The rows of Z fall into 4 groups, which share some directions, and each row is roughly a mix of its group's hidden directions.
Z (148 x 11):
[[  6  13   1   0  25   6   8  -1  -4  16  13]
 [ -5  -3  12  -9  -1   5 -23   4   0  13  21]
 [ 18 -11  -5   8 -10   3  -1  -1   0  -6 -27]
 [-15  -2 -20  -9  16  -6  13  -4  -6   4  13]
 [  7   3  -8  -8  22   2  12   3 -13  20  -1]
 [ 14   8  13  21 -14   0  -6   7   5 -14  -8]
 [-15   2   4  11   2   4 -24  15   6  -1  13]
 [ 18 -11  -7 -11  -9  11  11   8 -14  11 -10]
 [-16   4   6  -2  16   6  -9  -4  11   9  22]
 [ -3   1   1   5  -4 -19  19 -13  -9   8 -18]
 [ 14  -6  17   3 -14   6 -18  -6   5  -8 -14]
 [ -7   1 -24 -13  21  -3   7  -3  -1   9   5]
 [ -5 -14 -11  -9   5   4 -23  10   2   8  15]
 [-10  -2 -19 -14  17   5   0  -5   4  14  15]
 [  0  -2  13   9 -22   0 -16   3  11 -15  -5]
 [-15 -13  -2 -20  -2   5  13 -15 -10  -3 -11]
 [ -6   6   1   3  11  -8  29  -7   8 -13  -6]
 [ 21   3 -18  -6  -9   3   7   5 -20  -5  -5]
 [ -5   5  -9   0  10 -16  26  -5  -9   8  -6]
 [ 20   8  18   4 -17  11 -11   2   4  -6  -6]
 [ 10  -9   9 -10   8  -5   7   0  -5   2 -29]
 [ 10   2  17  18 -17  -3  -3   3   0 -12 -16]
 [-30  -3  11   1   7 -12 -11  -1  -1   0   9]
 [ -3  13   5  16  -4 -14  -7  -6  14 -19 -10]
 [-20  -9 -15 -10  18  -9   9  -4  -3   7   7]
 [ 14  13  -2   7  22  -4  14   6  -9   5 -12]
 [-31  -3  10  -4   7  -9  -6  -6  -7  -2   7]
 [ 21  -1  14   8 -20   3   2  12  -1  -3 -11]
 [-24  -9 -14  -6  16  -8   9  -7  -1   4   9]
 [ 21  14   4  20  -8  -4  -8   9   6  -8  -2]
 [  1  19   3  16   7  -8   8 -10  17 -14   1]
 [ -5  -7   3  -3  -2  16 -30   2   8  -8   7]
 [ 13   6  19  15 -15   8 -10   6   5  -9 -11]
 [-23 -15  -4  -2  14  -3  14  -2 -14   7  -4]
 [ -9   3  -2   5   1 -21  21 -11 -11   7 -11]
 [  9  -3  -1   4  -3  -3  25  16 -11  16   0]
 [ 17   3 -14   8 -15   0  -1   0  -7  -6 -23]
 [ 14  -2  14   5  -2 -13  12   3  -8   7 -23]
 [  5   2   7  18   0  -4 -14  20  13  -6  13]
 [-20  -4 -10 -13  20  -3   5  -9  -5  11   7]
 [ 13   6  -7   8 -19  -5   5   6 -10 -16 -18]
 [-13   0 -25 -11  18   4  12  -2  -5   3   1]
 [  2   9  -5  -5  15   5 -12   5   2  21  21]
 [  5  11  -5   2  26   0  14   6  -2  15   9]
 [ -9   3 -14  -6  -3  13 -20  -7   5 -14  16]
 [ 24  10  14   8  12   2  11   1  -5  12  -6]
 [  5  -6  -7  -8   5  21 -12  16   3   2  19]
 [  4  -2  21  17 -18  -7   8  11   1   2 -10]
 [-22 -12 -12  -3   9 -12  14  -8   1 -12   0]
 [-16  -9   5   0 -16   4 -23  -1  11  -5  11]
 [ -9  -6  -4   0   6  -3  19 -12  -2 -18 -19]
 [-16 -11 -14 -15   9  -8  15 -10  -9   3  -5]
 [ 13   3  15  20 -12  -8 -10   7   8  -7 -12]
 [  5  -7  -6 -16  14  12  18   2   2   8  17]
 [  7   3  -8   3   3 -13  19  -5  -3  -9 -25]
 [  8  10  14   9  28   1   3   0   4  12   5]
 [-15   3   7   0  20   0  -7  -7  15  11  16]
 [ 17   0  -5   9 -16  -6   9   6 -11 -13 -18]
 [  5   2  -8 -11  -3  12 -22   4  -7  11  19]
 [  9  -7  13   1   3  -1  11  16 -10  25   2]
 [-17 -11  -1  -4 -18   5 -20  -2   3  -9  11]
 [-11   5 -14  -7  28  -5  13   0   4  -1   7]
 [ -4  -7   1 -10   9   7 -15   6   5  12  26]
 [  5   9   8   2  29   0   9  -6   3  16   4]
 [ -9  -5  -4   8 -24  -2 -15  12   5 -16   2]
 [  3  -1  16  10   2 -17  14   3  -3   2 -24]
 [-13 -20  -7 -10  23  -5   9   4  -3   7   0]
 [-16   6  -2  -3  18  -8   9   2  14  -2  21]
 [-14   4  -9  -5  18 -13  18 -10  -3  11   4]
 [  3  -2   1  -4   6  17 -22  10  14 -13   9]
 [ -2  -1 -19 -13  15  -6   3   6   1  12  21]
 [-12  -5   7 -15  22   7  -3  -3   6  15  13]
 [ 13   9   3 -10  22   6  12  -5  -8  18  -3]
 [-20  -1  -8   2  -6   7 -20  -7   8 -15   9]
 [-17  -4 -20  -2  18 -14  13  -1  -6   0   3]
 [-15   3 -19  -9  18   3  -7 -11   5  -9   9]
 [-20 -11   1 -13   1   3  13 -15 -13   0 -12]
 [-18 -13  -2   0 -15   1 -12  10  12  -6  17]
 [ 13  23   6  19  15  -5   1  -2  -1   0  -9]
 [-14   1  13  -3  15   6 -14  -2  15   8  16]
 [-16  -7 -18 -16  19  -2   5  -5  -1   9   5]
 [  9  -2  12  14 -18  -9   9   9  -6  -2 -20]
 [ 17   3  -4  11 -16  -7  10   6  -8 -12 -18]
 [ 16   9  19  -3  -9  15 -17   1   2   9   2]
 [-11   6  -7 -18  22  10  -2  -7  -3  11   9]
 [-16  -1 -24  -9  10   7  -4  -6  -2   0  18]
 [ -9   5   2  10   4  -8  24 -11  -6 -10 -18]
 [ 16  14  14  14  15  -7   7   1   4  -4 -15]
 [-13 -10 -10 -24   8   3  12 -11  -6  -2  -8]
 [-12  -4   2 -20  12   7  10   0  -4   8  22]
 [ 27   5  -7   5 -10   8  10  -2  -3  -3 -17]
 [-16   4  11  -6  15  -4   1  -1  13  -1  24]
 [ 26  -2  -5  -5 -10  15 -11   9  -1 -11  -6]
 [-16  -1   5 -14  17   5  -9  -8   9  15  12]
 [-12  -3 -11   0  -7  16 -11   9   2  -1  25]
 [  6 -18  17  -4   4  -4  -4   7   4  11 -22]
 [  0  -3   1  -7   6  18 -18  10   9   2  22]
 [ 15  10  11 -13 -11   9 -10   7   1   9  19]
 [  2  -4   6  12 -16  11  -7  25  -1  -8   8]
 [-18   4  -9   9  16  -1 -14  20  -1  -4   6]
 [-27  -1  17  -1   8 -13  -2  -3   8  -7   8]
 [ 11   1  24   4 -19  13 -13   2   2   1  -3]
 [-18  -3 -12  11  -8  -9 -19  13   4  -8  -6]
 [ -6   1 -16  -2   9 -12  23  -2 -16   9  -4]
 [  9  -5  -8  -7   2  16 -25   7   0 -15  -3]
 [  4   2   0  -8   0   6 -25   5   9   5  23]
 [-15  -3  14  -9   8  -1 -13   2   7   6  24]
 [  5  -5  -6 -23   0  10   5 -12 -19  11  -3]
 [  8   9   0  -3  28  -2  13  -1  -8   9 -11]
 [-22 -11  -3  -6 -12   3 -21  -4   4  -8   8]
 [ 13  -2   2   2  -9  16 -19  11   9 -19  -3]
 [-18  -4 -13 -15  14  -2  14   5  -6   2  14]
 [-15   0   9 -11  19   5  -7 -11  12  10  13]
 [-27  -5 -11  -1  16  -9   4   4  -4   6  12]
 [  7 -13 -10 -10  -9   9 -22  11  -9  12   4]
 [-11   9   5  -6  12   1  -5  -1   9   5  29]
 [  8   0   0  -6   1  10 -21   7   5  12  23]
 [ -5   6 -17 -11   8  13 -11  -5   7  -8  21]
 [ 11   3  17  16 -16  -2  -3   4  -1 -12 -18]
 [ 11  -3  -8  11 -12  -3   7   2  -8  -3 -28]
 [ 10   1  18  16 -17  -4  -3   3  -1 -12 -16]
 [ 25   8   3   5 -19   6   2   7  -4  -5 -13]
 [  2  11  13  17   2  -5  18 -13   6 -10 -14]
 [  1   2  -3 -21  -4  16   4 -13  -6   8  20]
 [ 13   0 -17   3  -8  -6  14   5 -18  -5 -16]
 [-17   7 -16  -6   6   0  -9 -18   6 -15   9]
 [-23   1  -3  11   7 -17   7  -6   1 -13 -11]
 [ -4  -1 -15 -14  11  15 -14  -4   3   2  20]
 [-18   5  -2  17  12 -13  -7   4  16 -12   2]
 [-22 -10 -14  -9  17 -12   9  -8   1   0   5]
 [  0   9   5 -11  10  -6  -2 -29  14   0  -1]
 [  8  -2  13   1 -10  13 -26   3  10 -10   2]
 [  5   2 -20  -2   9  -6  24   7 -14   0  -7]
 [ 13   2  21  13 -15   0 -14   7   8  -7   2]
 [  6  -4  12 -15   3  13   5 -16   2  17  16]
 [ 13   5  15  19 -16  -1  -6   6   3 -13 -11]
 [  6  -3  10 -10   0  12 -17   5   2  15  22]
 [ 23   5  10  12 -21   1  -7   3   8  -4  -2]
 [ -5  -1 -18 -16   7  -2  17 -11 -13   6 -11]
 [ -4   4  18   1  -6   8 -21   4   9  -1  20]
 [-10 -12   7   1 -23   4 -15   0  10  -9  12]
 [-19  -3  -9 -14  23  -7   4 -11   1  -3  -2]
 [ -6  -4  -2  -5 -30   2 -13  -8   3 -13   0]
 [-26  -6   6  -7  14  -6  -6   0   2   4  19]
 [-25 -14 -11  -9  12  -7  11  -8  -3   0   5]
 [-19  -5 -18   5  19 -16   9   0   1  -4   0]
 [ 15   6  17  10 -15  13 -12  13   4  -3  -6]
 [-23 -11 -15   0  13 -10  13   2  -6   2   4]]

In each list below, two rows fit none of the groups, and each other row fits one group, some only roughly. Which are they? Name them in the order they come.
    K662: [-23  -8 -11 -13  11  -3   5 -15  -3   7   8]
    K568: [-10 -11 -16  -3 -11   8 -15   7  10  -8  18]
    K616: [  9   3   3  -9  -6   8 -24   8   1  12  18]
    K646: [-27  -7  -2  -4  15  -8   5   6   0   3  15]
    K380: [ -9 -12   1   6 -24   0 -13  10   7 -15   3]
    K626: [ 18  -2  -3 -15   1   4  19 -11 -15   8  -7]
    K351: [  2  11 -25  16   7  -9  11   3   4  -5  -8]
    K345: [-13  -3 -11 -12  13  -6  10 -14 -11  -4 -19]
    K157: [-18 -14  11   7 -22  -2  -9  -2   5 -10  -8]
    K541: [ 14   7   7  17  -7  -1 -10  19   6   3  16]
    K301: [ 24   6   0  -4 -14  -1  10  -6 -12   2 -18]
	K568; K157
    K375: [ 21   0   4   5 -14  -3   1  -3  -3  -7 -25]
    K379: [-18   1 -10   3  22  -5  14   1   3   4  16]
    K657: [  3 -10  14  -6 -11  23 -21   4  -2  -2   3]
    K865: [ -4  -6  12   9 -14   9 -26   8   4  -9  -2]
    K861: [ 20   9   2  -3  -8  13 -17   4   4  11  16]
    K980: [ 1 18 -3  0 29 -1 11 -4 -1  9  6]
    K516: [ 14  -6   1  -4 -11  14 -25   6  -3   9   8]
    K995: [  4  -3   8  -1   8   5 -13   4  20   6  25]
    K694: [ -6 -12 -20  -9  14  -1  21   8  -6   5   0]
    K70: [  0  -8  -8 -18  13   2 -16   5   0  18  13]
    K483: [-16  -7  -1 -12  17   0   5   6   4   9  23]
	K657; K70
    K906: [ 6 19 -1  6 24  2  5 -1  4 13 13]
    K986: [ -1   3  -8   0  -6  -4  14  -7  -4 -22 -23]
    K968: [ 7 12  5 -7 26 -1  2 -6  3 14 16]
    K20: [ 18  -1  -4  -9  -9  14  18  -4 -15   3 -11]
    K208: [ -5 -11   3  -1   5  16 -18  21  -2   5  14]
    K847: [  3  -3   6  -2 -14  18 -23  -3   5   5  15]
    K681: [ 15   0  -1  -2   4 -12  22  -2  -9  10 -19]
    K147: [-21 -14   1 -15  16  -2   6   3  -2   7  14]
    K219: [  5   6  -6  11  -3   4 -24  21   0  -5   9]
    K638: [28 11 11  7 -7 10 -7 -4 12 -2  0]
	K968; K219
